In the rows, 128 means zero.
Families of rows that turns and mirrors carry onto each other, the same ones carrying the whole set onto itself: the rest of each named row's family, in list order
3 families of 6 rows
z_350: [128 123 129 117 158 116 159 119 154 160 116 133 135 102 133 141  85 125
 107 116 107 105 106 102]
z_474: [152 129 135 135 155 117 156 115 132 159 109 134 145 108 127 150  77 128
 107 135 117 121 122 106]
z_305: [153 126 122 135 142 154 101 126 114 114 105 135  97 129  98 123 116 139
 142 139 134 103 141 106]
z_132: [116 122 135 158 118 127 102 138 106 110 110 125 109 132  96 111 164 115
 132 118 114 153 119 135]
z_803: [119 107 119 143 118 130 111 127 119 110 111 122 133 147 104  96 167 119
 124 107 130 146 129 134]
z_971: [141 111 121 130 138 149 106 113 124 112 111 129 115 146 103 102 124 125
 137 114 152  99 146 107]
z_889: [137  89 105 123  99 132 129 120 160 122  97 139 122 133 110 111 114 144
 117 115 145 143 124 116]
z_723: [129 141 134 117 140 117 147 133 146 135 136 144 147 121 152 162 161 116
 123 122 104 166 116 144]
z_916: [145 133 116 118 160 121 174 135 144 148 126 127 134 109 125 156  95 134
 119 141 115 140 137 114]
z_62: [140 133 144 137 126 104 139 115 135 146 114 146 171 106 146 149 144 119
 110 118 101 162 103 137]
z_578: [106 123 136 165 106 111 123 132 125  96 138 113 119 147 103 122 154 133
 118 127 125 145 120 138]
z_997: [128 152 172 148 164 123 124 117 101 142 130 127 141 132 136 141 120  89
 128 106 119 115 121 131]
z_603: [146 136 123 143 137 136 126 120 114 100 138 118 115 140 100 122 123 151
 139 146 128  94 148 106]
z_835: [140  99 115 132  98 130 111 130 158 121  91 147 111 113 113 134 120 147
 120 134 130 153 112 116]
z_525: [111 151 153 135 179 126 141 136 119 133 144 113 116 132 133 155 119  94
 131 115 127 129 137 137]
z_827: [111 147 153 131 173 124 129 123 115 142 133 126 136 119 135 137 130  98
 126 100 105  95 110 114]
z_528: [138 115 117 131  90 127 129 117 165 105 127 145 120 134 119 145 118 165
 125 138 137 136 119 113]
z_151: [115 131 131 127 138 108 150 129 141 150 123 138 157 106 140 140 153 113
 104 104  82 138  91 125]

Which other rows belong to the same family as z_62? z_474, z_305, z_132, z_997, z_835
Which other rows belong to the same family as z_827? z_350, z_803, z_971, z_889, z_151

Families of rows that turns and mirrors carry onto each other, the same ones carrying the whole set onto itself: the rest of each named row's family, in list order
4 families of 8 rows
z_325: [138 101 152 112 109  96 116 135  97 129 124 131 134 128 124 163 102 100
 116]
z_319: [117 123 109 162 119 112 116 120 130 140 144 150  82 128 166 101 117 105
  89]
z_204: [125 113 136 123 127 119 103 143  96 133  92 110 136 114 112 124 120  86
  77]
z_35: [154 118 135 119 103 113 139 117  90 142 119 101 103 116 127 138 114  85
 100]
z_115: [ 92 149  95 132 153 103 132 117 144 129 122 153 105 118 150 109 135 117
 108]
z_830: [146 126 139 121 133 139 110 128 111 132 132 144 107 106 102 162 112  89
 136]
z_270: [116 100 111 130 156 108 140 116 131 119 101 165 110 156 148  94 126 120
  99]
z_225: [129 127 108 150 138  83 120 123 129 126 135 155  99 132 163 125 159 131
 104]
z_809: [130 131 113 136 122 113 145 100 129 171 133 162 100 109 177 125 122 124
 111]
z_539: [124  98 121 112 105 118 110 137 102 132 109 143 126  93  98 131  86 109
 105]
z_760: [115 126 110 115 130 140 116 103 126 160 138 167 102 117 168 132  97 124
  73]
z_444: [151 127 142 119  97 117 110 127  86 138 111 138 133 111 115 147 122  79
 122]
z_667: [106 135 122 113 164 114 125 116 112 170 101 160 113 113 164 107 138 114
  91]
z_417: [149 149 122 159 152 117 121 103 132 136 123 163  99 158 144 132 119 107
  96]
z_12: [136  97 115 145 123 105  95 102 119 130 156 175  98 134 154 126 118 109
  95]
z_622: [100 131 120 121 135 101 139 113 131 139 112 168  93 119 187 143 125 119
 105]
z_730: [135 116 135 135 148 110 115 142  80 132  91 131 102 142 107 137 107  82
  97]
z_149: [129 116 114 103 146 133 161 110 137 146 136 158 108 113 164 121 138 112
 125]
z_283: [143 119 137 111 120 127 106 123 117 149  92 136 156 106 112 150 119 124
  97]
z_562: [154 126 143 139 117 117 109 145 114 136 103 105 118 127 112 118 141 126
  84]
z_829: [124  87 125  97 125 149 118 155 119 127 119 140 119 112 117 133 114 127
 105]
z_463: [125 131 126 160 138 103 114  92 147 137 122 158 116 134 167 112 146 108
 112]
z_26: [123 131 139 118 122 132 108 122 144 126  87 136 128 115  94 120 114 128
 114]
z_455: [145 125 121 104 132 139 132 122 104 146  90 130 147 154 118 139 128 115
  97]
z_793: [125 121 108 139 161  92 111  99 112 139 134 156 116 128 139  95 151  88
 114]
z_47: [135 128 128 117 131  98 120 148  97 135 129 105 143 126 100 130 117  96
 103]
z_65: [121 139 153 107 126 113 110 162 108 146  99 133 144 122 115 140 122 122
 106]
z_593: [128 123 126 142 150 126 133 141 123 145 145 151  64 109 159 128 116 104
  90]
z_13: [ 98 106 110 139 155  99 138 103 140 147 108 148 102 113 163  98 119 117
  99]
z_238: [109 127 135 101 116 128 113 137 121 131 117 128 138 121 111 149  78 102
 104]
z_217: [122 104 148 102 106 115 135 116 112 128  89 142 105 104 120 138  95  99
 131]
z_887: [119 127  91 138 132 101 136 102 129 127 147 136  90 129 169 139 115 108
  85]

Which other rows belong to the same family as z_760? z_35, z_667, z_12, z_562, z_26, z_793, z_217
Which other rows belong to the same family as z_417? z_830, z_270, z_730, z_149, z_829, z_455, z_593
Which other rows belong to the same family as z_463? z_319, z_204, z_809, z_539, z_444, z_283, z_13

Families of rows that turns and mirrors carry onto each other, the same ones carrying the whole set onto itself: the rest of each named row's family, in list order
9 families of 4 rows
z_732: [154 134 145  72 112  96 155 117 146 103 134 122 137]
z_348: [171 126 145  88 174 101  79 136 135 104 123 122 146]
z_117: [146 124 151  68 158 102  96 128 126  84 127 126 152]
z_321: [186 181 144  74 106  85  97 144 161  92 150 128 162]
z_366: [160 164 153  98 102  69  94 142 172 106 131 132 171]
z_634: [175 151 169  72 125 117 148 131 124 108 149 120 133]
z_302: [157 123 127  95 154 118 106 143 133 114 140 116 160]
z_468: [189 146 162  92 122  90  67 146 154  79 113 108 115]
z_714: [192 146 157  93 118  94  89 165 146  88  86 121 137]
z_779: [172 171 137  99 108  78 122 153 172 103 137 141 165]
z_795: [151 113 147  88 168 103 109 122 136  92 140 134 140]
z_707: [170 135 142  78 112 120 129 120 134 100 143  88 128]
z_638: [173 157 147  82 104  95 152 107 145 104 137 106 139]
z_236: [151 126 148  98 165  96  75 146 149 101 156 110 148]
z_337: [149 131 153  99 115 118 146 116 132 110 129 113 135]
z_512: [160 129 152  88  91 100 145 127 153 114 131 113 120]
z_650: [165 167 146  98 105  59 110 144 158  92 158 133 166]
z_553: [193 148 151 102 116  75  86 159 161  99  95 116 125]
z_381: [163 125 162  90 167 102  83 142 123 103 149 118 133]
z_639: [163 176 176  97 123  81  95 162 164 100 152 145 156]
z_279: [161 122 129  83 168  97  82 141 138  85 147 128 133]
z_439: [148 121 143 101 172  94 107 143 127 107 130 115 133]
z_226: [157 140 144  76 120  94 140 112 137 109 156 111 116]
z_299: [174 177 156  98 118  79 128 135 163 103 150 141 170]
z_726: [173 137 171 101 119  96  88 151 160  87 114 100  98]
z_991: [185 136 170  84 136  90  78 136 156  83  98 121 114]
z_744: [181 179 146  95 110  63  95 148 168 100 147 120 159]
z_208: [187 165 153 111 107  77 110 155 172 107 155 140 149]
z_627: [166 133 165  89 131 110 150 116 133  99 149 117 120]
z_986: [153 129 145  78 169 120  97 127 144 100 156 112 134]
z_896: [164 148 176  81 106  83  91 147 170  78 100 133 119]
z_377: [151 160 137 102 115  84 108 144 169 108 158 144 163]
z_50: [190 131 160  89 128  81  90 164 155  93 107 119 105]
z_197: [170 141 150 101 105  99 154 126 129  98 143 113 129]
z_950: [191 151 170  87 118  91  79 160 176 103 115 110 117]
z_557: [184 130 157 102 117  71  79 149 173  72 110 119 125]

Which other rows belong to the same family as z_638? z_348, z_299, z_991
Which other rows belong to the same family as z_468? z_732, z_779, z_381
Which other rows belong to the same family as z_366? z_337, z_986, z_950
Which other rows belong to the same family as z_634? z_117, z_321, z_714
Which other rows belong to the same family as z_236? z_512, z_726, z_377
Which other rows belong to the same family as z_279? z_650, z_50, z_197

Families of rows that turns and mirrors carry onto each other, the same ones carrying the whole set onto itself: the rest of each named row's family, in list order
6 families of 5 rows
z_814: [141 127 121 117 112 119 128 123  89 138  86 119 121 121  98  93 142 112
  98 124 106 145 112 112 130 117 104]
z_789: [118 124 126 114 104  96 120 112 153  92 123 158 171 109 130 161 139 107
 146 124 126 145 132 124 141 138 126]
z_294: [117 128 122 106 108 100 131 116 144  73 128 152 151 125 154 140 134 126
 127 100 122 146 123 129 128 128 139]
z_606: [115 123 104 102 125 148 131 132 107 119 129 101 115 148 137 128 122 112
 142 104 112 131 144 122  97 135 162]
z_511: [116 138 144 152  91 108 136 111 136 170 106 140 152 128  94 179 138 110
 134 118 134 156 139 118 121 148 144]
z_327: [129 124 105  85  85 105 106 108 146  96 128 163 150 107 129 147 142 106
 142 119 128 135 120 134 128 114 142]
z_863: [133 165 101 143 100 143 128 121 155 177 105 131 147 144 118 125 136 104
 125 122 148 138 104 137 139 112 108]
z_962: [118 115 109 120 119 144 149 123  94 109 135 105 115 144 130 118 130 113
 156 107 104 124 140 106 105 120 144]
z_136: [132 154 104 150 114 125 134 126 136 157  84 117 164 135 103 131 133  88
 105  96 135 131 126 125 121 127  87]
z_175: [112 116 136 143  72 103 119 111 133 161 121 132 145 149  89 174 134 132
 147 126 130 147 117 135 122 132 152]
z_326: [139 127 117 140  85  89 117 106 134 143 116 151 145 144  92 175 135 124
 142 132 113 158 118 104 124 120 163]
z_880: [102 126 111 105  87 109 125 111 153 105 135 149 154 114 154 123 150 108
 136 131 136 134 112 134 143 136 158]
z_687: [124 162  99 139  97 131 136 111 140 169  98 134 135 166  93 141 142 119
 130  97 132 148 105 115 124 122  95]
z_973: [102 100  96  93 115 154 136 124 123 120 123  92 122 145 139 138 128 111
 151 110 111 127 133 128 103 132 144]
z_478: [134 156  86 122  92 132 128 113 132 171  96 127 138 139  96 137 131  88
 115 100 134 140 105 147 118 131  95]
z_585: [120 126  92  91  97  98 130 101 145  83 124 151 140 132 140 136 153 115
 139 109 124 139 116 116 121 147 147]
z_432: [115 128 128 136  88  99 110  91 134 160 112 139 138 135  92 175 129 143
 143 136 125 160 128 120 119 129 160]
z_282: [134 115 132 119  97 129 124 137  97 132 110 105 134 121  98  94 139 117
  98 142 125 125 122 122 112  96 120]
z_505: [129 123 115 146  89 108 123  98 136 166 117 129 160 135 119 181 135 117
 127 132 115 157 117 139 134 126 175]
z_153: [129 114 104 123 129 162 137 118 115 127 131 102 128 128 159 127 123 104
 153 115 111 121 135 138 123 113 150]
z_51: [111 116 130 121 105 138 128 123 100 156  96 101 139 117 120  98 146 114
  87 138 109 144 112 127 142 111 129]
z_482: [106 111 117 105 131 150 136 128 134 111 113 115 142 125 148 145 130 102
 144  89 107 125 153 107 109 132 150]
z_811: [130 123 131 139 120 115 133 122 112 136  77 101 127 121 111  99 123 132
  93 136 121 146 120 111 120 115 103]
z_258: [121 163  94 140  99 129 116 108 137 173 101 136 140 146  96 125 116 108
 123  86 128 139 107 132 119 125  96]
z_496: [123 140 131 142  96  85 127 118 136 139 107 139 133 139 111 182 120 118
 144 135 126 171 127 118 132 146 164]
z_332: [115 186 100 149  98 114 139 111 138 159  92 132 144 142 106 149 130 105
 112  93 140 146 121 119 123 108 107]
z_186: [111 139  93  89 100  95 103 108 146  82 128 149 155 128 134 142 142 116
 137 122 128 137 124 127 131 121 142]
z_784: [132 125 132 121 110 125 126 126  90 131 115 113 135 125  98  85 130 123
  89 139 115 148 116 126 113 119 108]
z_602: [106 122 110 116 124 150 148 130 115 121 118 112 114 125 149 122 102 103
 140 102  99 141 140  99 102 119 139]
z_320: [124 115 138 120 125 138 142 135 111 128  99 101 143 109 114 104 138 110
 103 150 119 142 143 101 109 121 111]

Which other rows belong to the same family as z_294? z_811, z_496, z_332, z_602
Which other rows belong to the same family as z_153? z_863, z_880, z_505, z_51
Which other rows belong to the same family as z_320? z_789, z_511, z_136, z_482
Which other rows belong to the same family as z_585? z_814, z_962, z_326, z_687

Families of rows that turns and mirrors carry onto each other, the same ones carrying the whole set onto itself: the rest of each named row's family, in list order
3 families of 6 rows
z_216: [111 141 114  93 127 182 114 116  97 125 118 139 128 118 100 106]
z_401: [178 128 111 117  88 189 136 140  69 132 129 125 139 149 142 108]
z_849: [142 106 129 102 131 151 135 155  71 158  80 133 150 143  95 115]
z_157: [182 127 116 143  89 184 118 150  69 119 126 124 145 143 140 116]
z_881: [114 131 105 122  95 153 101 133 136 123 129 133 133 130 107 135]
z_959: [119 139 107 101  91 151 117 140 125 125 139 133 130 114 100 137]
z_731: [149 149 117 134  92 149 116 159  87 151 148 104 126 131 123 154]
z_669: [142  91 122 123 101 148 140 165  93 132  97 145 171 153 125 107]
z_895: [146 153 126 131  92 159 114 146  81 167 146 117 140 127 111 150]
z_740: [120 131 104  82 138 179 124 127  86 113 123 156 129 138 108 106]
z_989: [119 135 108  89 135 186 123 135  97 137 116 157 128 123  97 102]
z_99: [155  81 118 123  91 151 136 147  79 129  94 138 169 150 122 110]
z_261: [167 138 107 136  91 160 117 149  79 159 141 118 128 130 117 154]
z_838: [126 109 123 111 139 146 134 165  60 162  98 142 154 123  92 118]
z_543: [116 128  92 109 102 152 120 130 126 124 144 134 133 117  89 123]
z_923: [152  80 114 133  89 150 131 162  99 132  87 127 153 141 120 108]
z_679: [170 133 113 130  84 187 122 147  73 131 134 134 140 140 156 128]
z_231: [125 102 118 105 139 156 139 150  69 168  93 140 149 146  99 111]

Which other rows belong to the same family as z_543? z_216, z_849, z_669, z_261, z_679
Which other rows belong to the same family as z_401? z_881, z_895, z_740, z_838, z_923

